Each named turn below is shown by a few rows before and after it. Which turns, in which order, take the first row of each later pair to the second? The first pair is answered.
k289:
[-15  17  19  23  -2  -7   5   9  -2 -10   8  -4  16  -3  14   3 -19 -11
 -11  -2  11  17  -5   1 -10   9  -2  -6  14 -12   2  -4 -20] |-> [-16  28  10  -4  -6   5   6 -10  15   2  12 -12   4   5   5 -10  -7  -2
 -12  -4   9  11 -11  -1   0  15 -12   6  17 -12   8  15 -10]
[ -8   1   2  19  -2   6   7  -1 -12   7 -13   6   8  -1   9  11  -6  10
   5  -5   7   3   3   8   8  -4   4   0  -7  -6  -7  -5  -5] |-> [-11   7  -3   7  -7  10  12 -14   2  16 -10   2   3   1   3   4   2  15
   0  -7   5  -2   1   9  11  -3  -2   6   1  -8  -7   4   1]
[  8  -5  -1  23  14   9 -12 -19 -11   6 -18  12  14  11  12   1 -12  15
  21   1   6  -8 -10   4  -5 -10  -8   0 -17 -21   0  -5  -3] |-> [ -2   7  -5  24   5   6 -10 -23  -8  14 -16  11  13  14  11   0 -17  17
  18  -2   3  -2 -10   9   2  -3 -10   2  -6 -27  -2   9   0]
[ -8 -19  -1   2  -4 -17 -16  31 -19   0  19  -1  18 -14   0   7  11   1
  11   6   5 -13  12   1  18   3  11 -11 -24   6   3  -4   4] |-> [-24   0   4  12 -12 -14 -15  27 -16   7  18  -1  16 -16  -3   5   4  -3
   9   8   4  -2  15  10  28  11  14 -11  -9  -3   3   7  -5]
k826:
[ -3   0 -12 -17  -6  -9   1   8   4   1   7  -8  -1  -5 -15  -2  15   2
  -3   8   1   7   3   5   5   2  -2   0 -10   4   6   9   1] |-> [  1   9  -4  -9  -8  -5  10   8   5 -10  10   2  -5   4  -8  -7   7 -13
  -5   6  10  13   6  -4   1   9  -6   4   0   4   4   3  -8]
[ -1   6   1 -23  -6 -20 -11  15  20   5  17 -13 -11  -4 -21 -13   5  -1
  -7  -2 -21  -3   6   1  -3  17   9  -2   1  15  10  32   5] |-> [  1  17  10 -14  -7 -12  -1  12  22 -10  26  -5 -17   3 -12 -21  -5 -18
 -11   2  -9   6  11  -3 -11  13   4   9   7  13  10  23   5]
[ -2  -1  -3  -1   5 -10 -19  11   9  16 -16  -3   7   1  -7   4   4  18
  -8  -8 -21   2 -14  13 -19  -1  12  -5   4   2  -1   5 -13] |-> [  3  -4 -12 -21   3  -8  -5   8  15  10   1  -3   2   0 -14  -6  20   8
  -8  -2 -13  -6  -5  -2 -14   0   6   7  -6  15   5   5  -1]
k836:
[ -7  17  -3  11   2   3  -4  -6  17  14  11  -4  -9   5   5 -15 -16   9
   0   8  -5  16 -18   6  23  20   0  19  14   0   6  13 -13] |-> [ -7   9  -8  15  10   6  -7 -12  13  17   2  -1  -7   7   6  -9 -12  22
   0   7 -10   8 -24   7  20  16  -3  18  11  -5   2  12 -12]
[-2 10 14  2 -2 -1 18 13 -7  5  4  2 -3  0  1 -4  2 -4 -3  1 11  6 -9 -9
  2  1 -2 10 -2 11  7 -1  5] |-> [-1  9 13  2 -5 -4 14  9 -3  4  7 -1 -2 -1  0 -2 -3 -6 -7  3  2 11 -8 -6
  2  6 -2  8  0 11  8  4  2]
[  8  -1   1 -23  -5 -12   2  10   2  -7  12   0 -15   1  -6  -8   0  -7
  -5   3   1   0   5 -13  -8  -1  -2   5  -5  15   6  -3   1] |-> [  8   1   2 -21  -7 -11  -4   8   7  -4  10  -5 -12  -1  -8  -7  -1  -5
  -6   1  -7  -1   1  -8 -10   1  -1   1  -3   9   6  10   2]
Now pairs of rows:
Between the rows of a pair lie 2 to 3 turns.
[  0   7  18   5 -15 -23  -7  25 -10 -14  12  -7   3 -23   5   5 -26  -7
   8   6  -8  19   2  12  -2  10   9 -21  -2   5  -4  -8   9] |-> [ -6  11   5 -10 -22 -21 -13  16  -1   5  14 -18  -1 -17  -7   2 -10   4
   8   4 -14  16   2  18  13  19   6 -17  -1   0   0  16  14]
k826 then k289
[  0  -9   3  22   5   9   2  -2 -13   0 -19   5   5   2  17  11 -12   5
   8  -7   7   2  -6   5  -2  -8   4  -5   3 -11  -4 -17  -2] |-> [-10 -10  -8  12   0   8  -4   0 -13  14 -19  -4  11  -2   5  13   1  22
  15  -7  -1  -4  -4  12  12  -2   6  -8  -3 -10  -3  -4   1]
k826 then k289
[  1  13   7   7   1  -5  19 -13  23 -10  10   1 -13 -18  -3  -3 -26 -20
  -3   1  -3  19  -1  -2  14  -2   1  -1  13  -4  -8   8 -13] |-> [ -2  -2  -8  -5   4 -16   1 -10  20  11   6 -12  -4 -24 -21   7  -8   6
   4  -2 -19   5  -7   6  21  -2   6 -12   1  -1  -6  22  -4]
k826 then k826
[ -9   4  -4  25   1   2   0  13 -14   5  -7 -11  -5   4   2   5 -21  -5
  -3  -8  12  29  -5  -3   2   3   0  -5   8  -6  -2  11 -11] |-> [  5   0 -11   1   8  13   6   3  -1  -5   0  -8 -16  13   0  -7  -3 -12
  -6 -11  14  14 -13 -20 -15  -4 -11   8  -1   3   1  12   3]
k289 then k289 then k826
[ -5   2 -11 -27  -1  -8 -21 -14  11  19  10 -19 -21  -9  -2  14  -4   7
   0 -13 -23  16  -2  22  11   9   5  13  18  -3   6  24  -9] |-> [ -1   8  -9 -24   3   7   8 -18   8  -8  24   2 -33   7  10  -3   1 -24
  -3  -2   8  20   9  -1   7  -5  -6  35  17  -2   3  -4  -4]
k836 then k826 then k826
[  1   4  12  14  -4  -3  -7 -13   1   4 -13   3   5  -2  10  -8  -8   3
  -4  -5  -3   3  -2   1  -8   8  -4   0  15 -19   0  12   3] |-> [  6   4   5  -3  -5   1   7 -11   4  -5   9   4  -2   3   6 -16   9 -13
  -8   2   6  -1   9 -15  -7   5 -11  12   5  -6   5   7  14]
k826 then k826 then k826
[ -2   8  15   2  -5  -7 -11  -3  -1  11 -11  -3   1  -3   5   5  -8   7
  -2  -2  -6   4  -3   8  -3   5   7  -6  11  -7 -15  -2  -1] |-> [  3  11   8 -11  -9   0   4  -3   1  -1   7   3 -10   3   7  -6   1  -9
  -8   4  10   5   7  -9  -3   3   3   7   6   2  -6 -10   6]
k826 then k826 then k826
[ -4   5   9  11   0  -1   4   2  -9  -8  -5   5   3  -1  12   0 -15  -3
  -3  -1  -3  12  -4   4  -2  -1   3   3   7  -3  -2  -4  -8] |-> [ -1 -10  -7  -8   1  -2  -4  -6  -4   5  -7  -5   5  -1  -3  -1   4  15
  -2  -7 -10  -5 -11   9   0  -2  -1   3  -1   4   2   9   2]
k826 then k289 then k289
[ -8  19  11  19   3  -5   2  -4  -8  -3   7   8  -7   1  17  18 -25 -20
 -13   3  -1  27   9  -3  -3  15   1 -15  28  -2   9   7 -18] |-> [ -7  20  -8  -6  -1   1  -6 -25  11  18   2  -7 -14   4   1  11  -4   8
 -15  -4 -17  10  -5  -1   4  18  -6  -9  28  -3  13  36  -3]
k289 then k826 then k826
[ -5  10  11   6  -7  -3  15  13  -8 -15  21   8  -4  -6   4  -3  -4 -29
  -3  16  15  16  20 -10   7  -1   4   6   0   8   3 -15   0] |-> [ -7  22  20  17  -3   4  11  -1  -2 -15   6   9  -5   3  12  -1 -21 -23
  -6   7  10  24   7  -5   6   4   0   8  17  -7  -5  -7  -6]
k289 then k289 then k826
[-10  15  -1   2 -10  -1  19  -4  -1  -7  14   5  -7   3   9  -6  -1  -4
  -5   9  11   6  10  -2  13  13  -1   7   9   2   4   0  -9] |-> [ -5  16  -2  -2  -6   6  10 -16   7   2   3   0 -12   8   9  -9   4   6
  -8   0   4   1  -4  -5   7  15  -7   8  15  -2   3  12  -8]
k826 then k289 then k826
[-10   9   3  -8  -7  -5  -8  -4   7   2  -2  -5  -1   3 -10  -1  -6   4
  -7  -7 -14  10  -3  11  10  13   1  -4  12  -1   2  24  -7] |-> [ -6  13   6 -15  -9  -2  -4  -3  10  -4  11  -4  -9   4  -8 -12   2  -6
 -13  -1  -8   7   5   1   9  16  -3   5  10   4   4  20   0]
k826 then k826
[ -4   6  18  11   3  -4 -14   0  12 -10 -11 -14 -15  -3   3   6 -15   3
  -6  -8 -13  -1   2   9 -11   9   3  -6  18 -12   3  15  -8] |-> [  3 -13   5  -5   8 -10 -19   8   7  -3  -3 -23 -15  -6  -9  10   6  10
  -6  -9 -22 -19   2   4 -11   1   3  -7  -2  -1   8  11   1]
k826 then k289
[  5  13  -2  10  -7  -1  10  -9   4   8 -11  -4 -12   3   7   7 -18  -1
  10  -1  -6  11  -5  12   3   1  -3  -2  21 -12   0   8 -15] |-> [ 18 -16 -18 -15   2  -7   7   7  -2   1   2  -8 -13   0  -6   1  10   1
  13   5  -4 -11  -1  -2  -8 -14  -7  -3 -11  14   8  -6   3]
k826 then k826 then k289
[  8   0  -2  -5  -8 -12   7  31   4  17  10  -5 -12 -22   5  -1  -2   2
   3   9   0  -6   9   0   2  -2   2  -7 -16  16   9  -4   2] |-> [ -1  23   7   3 -15  -7  14  18  13  20   7  -3 -19 -14  17  -8 -13   1
  -1   6   2  11   5   5  10   9  -1  -1   4   2   7   8  -6]
k826 then k826 then k289
[  4 -11 -23   0  -8  12  -9  -8 -17   2  12  -1   1   0  -5 -13  15   9
  12   5   4 -21  13  -3  23  -1  -2   0 -16  -2  -3  -3 -12] |-> [ -1  10 -12  12 -12  19   0 -22  -7  -3   9   6  -7   8   4 -16   1  -1
   7   5   9  -9   9  -1  19   8  -8   8   5 -13  -8   2 -19]
k826 then k826 then k289
[  4  -7  12  13   3 -12 -11  10  -3  -2 -34   5   6 -12  13  14 -13  -4
   4  -8  -7   2 -15  12 -11  -6  18 -14   7  -1 -11   4  -8] |-> [-17   0 -13 -12  -9  -8  -2  -1   8  23 -20 -11   0 -11  -7   5  14  15
   9  -6  -8  -6  -8  15  16  -5  11  -5   0   3  -8  27   3]
k836 then k289 then k826
[ -2  -5  -4 -20  -9 -10  10  -2   1  -9  10   1  -3 -10  -7 -12   7 -12
   4   6  12  -5  12 -15  -1   0  -5   8 -18  21  20  -8   6] |-> [  0  -1  12  17  -4 -16   1   9 -12 -14  -8   9   7 -15  10   6 -21 -14
   7   3   9   8  14  -2  -6   5   6  -8  -7   8  10 -21 -14]
k289 then k826
[ -4  -2  -6  -9  -2   4  22   9  -7 -12  11  -2  -7  10  -1 -10   2  -5
   0   8  19  -3  17  -9   5 -12   3  11  -9   6  -3 -17   4] |-> [-18   8   4  18  -7   5  15   6  -7  -4  -2  -1   0   9   7  -2 -15   0
   1   4  11  14  13  10  12  -5   7   0  10  -9 -11  -9  -9]
k289 then k289 then k826
[-19  11   3   7 -20  -5 -19  22  19  -1   9  -3 -15 -20   4  -7  -4  17
  10   8 -28  12  17  19  12  19  -5  -5   6  -8   1  12 -18] |-> [-19  12  -2  -8 -24  -4  -6  23  17  -9  20  -1 -23 -15   1 -19   8   4
   7  16 -19  12  25   5  17  18  -4   5   1   0   6  10 -13]
k826 then k826
[ -8   7  -6 -14 -15 -13   4  15  13  12  23 -17   3  -4 -12  -7   1   3
  -2   8  -3  12  19   6  26   7  18   3  -4   9   2  13  -3] |-> [  3   8  -6 -25  -8  -6   8  13  17  -3  32 -10  -3   3 -11 -18   4  -8
  -8   7   4  11  17  -9  14   4  10  14  -5  15   4   6   3]
k826 then k289
[ -2  -4 -22 -20   0   7   9  -1  -4  15  15   0   1   0  -7  -1  30   7
  11  -1   8 -23   1  -8  12 -16  -6  11 -23  11  -2  -8  19] |-> [  0 -10  -2  14   4   1   9  18 -22  -7  12  16   8  -3  13  11  10 -11
  13   2  15 -13   7  -7   4 -23   4   3 -19   4  -8 -34   5]
k289 then k826
[  3   1  -8  -5   6  -7 -13 -16  -1   8  -9   2  -1   7  -7   7  -1   2
  -8 -11  -3 -10 -23   3  -9  -4  -4 -12   2   6   4   4   7] |-> [  0   1 -15  -7   3 -15  -8 -12  -4  13  -1   0   3   2 -10   8   6   3
  -4  -8  -6 -15 -16   2   1  -3   1 -12  -9   9   9   6   8]
k289 then k289 then k826
[  2 -17   3   5  20   1 -12   3   5   5  -5  -6  12  13   2  -3  -1   5
  -6 -14 -19  -8 -17  -1 -20  -3 -10   2   2  -5 -16   2  -4] |-> [ -7  -1   6  13   8   1 -10   1   6   8  -6  -6  12  15   5  -1 -10   8
  -4 -11 -19   1 -13   8  -8   5  -7   1  12 -13 -15   7 -11]
k289 then k289
[  5   0   5   3  -4 -11  -1  11  -3 -15  20   0  -6  -3   3  10   1 -11
   4   8  17  -9   1   2 -12 -10 -10  -7  -1   1  11  -6   4] |-> [ -6  18   4   4 -11  -7   5   1   5  -7  21  -4  -8   1   1   5   1  -8
  -1   5  13   1   2   7   3   1 -12   0   8  -6  10  13   4]
k289 then k289
[ -5  25   2   5 -20  -3   5   6   7  -8  15  11   3   3  -1  -6   1  -9
  -8  15  11  11   7   0   1  11  -5  -5  20 -10   1   2 -15] |-> [ 14  11   8  10  -3  -3  -1   7   2 -16   3  19   6   7   5  -4  -1 -12
  -8  12  13   4  -7  -7 -24  -3  -6  -9  16  -6  -7  -6 -16]
k289 then k289 then k826
[  1  10 -16 -14  -7  10  -2 -12  13  14   0   3  -3  10 -16 -17  17  11
   6   3   2  -3 -12   2   6   4  -4  -2  16  -6  -9  14  14] |-> [-11   8   7  19  -7   0  -7   4  -4   7  -6  14   9  -1  -1   0 -13   5
  14   8   6  10   0  10  11   4   9 -20  25 -15 -16  -8  -2]
k289 then k289 then k289
[ -9 -29   5   7   1 -15 -15  21 -14   4 -20  -1   3   9   9  12  -9  14
   8  -9 -24   1  -2   8   2   4  -3 -10 -16  -5  -3  -8  11] |-> [-21 -22   1  15  -4  -9  -6   9 -18  14 -19  -1   1  12  13  10  -9  17
   9  -9 -20   9   0  14  18   3  -9  -5  -8 -13  -7  -7  10]
k289 then k836
[  3   7   0 -17  -8   0   5  -3   9  -5  20  -7  -9   5  -9 -18   4  -5
 -10   0   2   1  -1  -4   0  10  -3   9   2   9   5   3   5] |-> [ 11  -1   5 -12  -3  -6  -4   7   8 -11  16  -7  -5   2  -9 -12  -1  -9
  -9   1  -4   0   0  -4 -14  10   2   3   2  16   4  -3   3]
k289 then k836
[ 11   2   5 -11   5   0  -1  -6  19  -3  -5   7 -13  -6  -1  -3   1 -10
 -11 -12  -2   1  -9 -10 -17  11  -2  -4  -7  10   9  13   2] |-> [ -2  15  13   1   2  -2  -1  -5  15   1  -9   9 -11 -12   2   0 -11  -9
 -10  -9  -1  11  -5  -2  -2  18   2  -7   4   0   3  15  -7]
k289 then k289 then k289
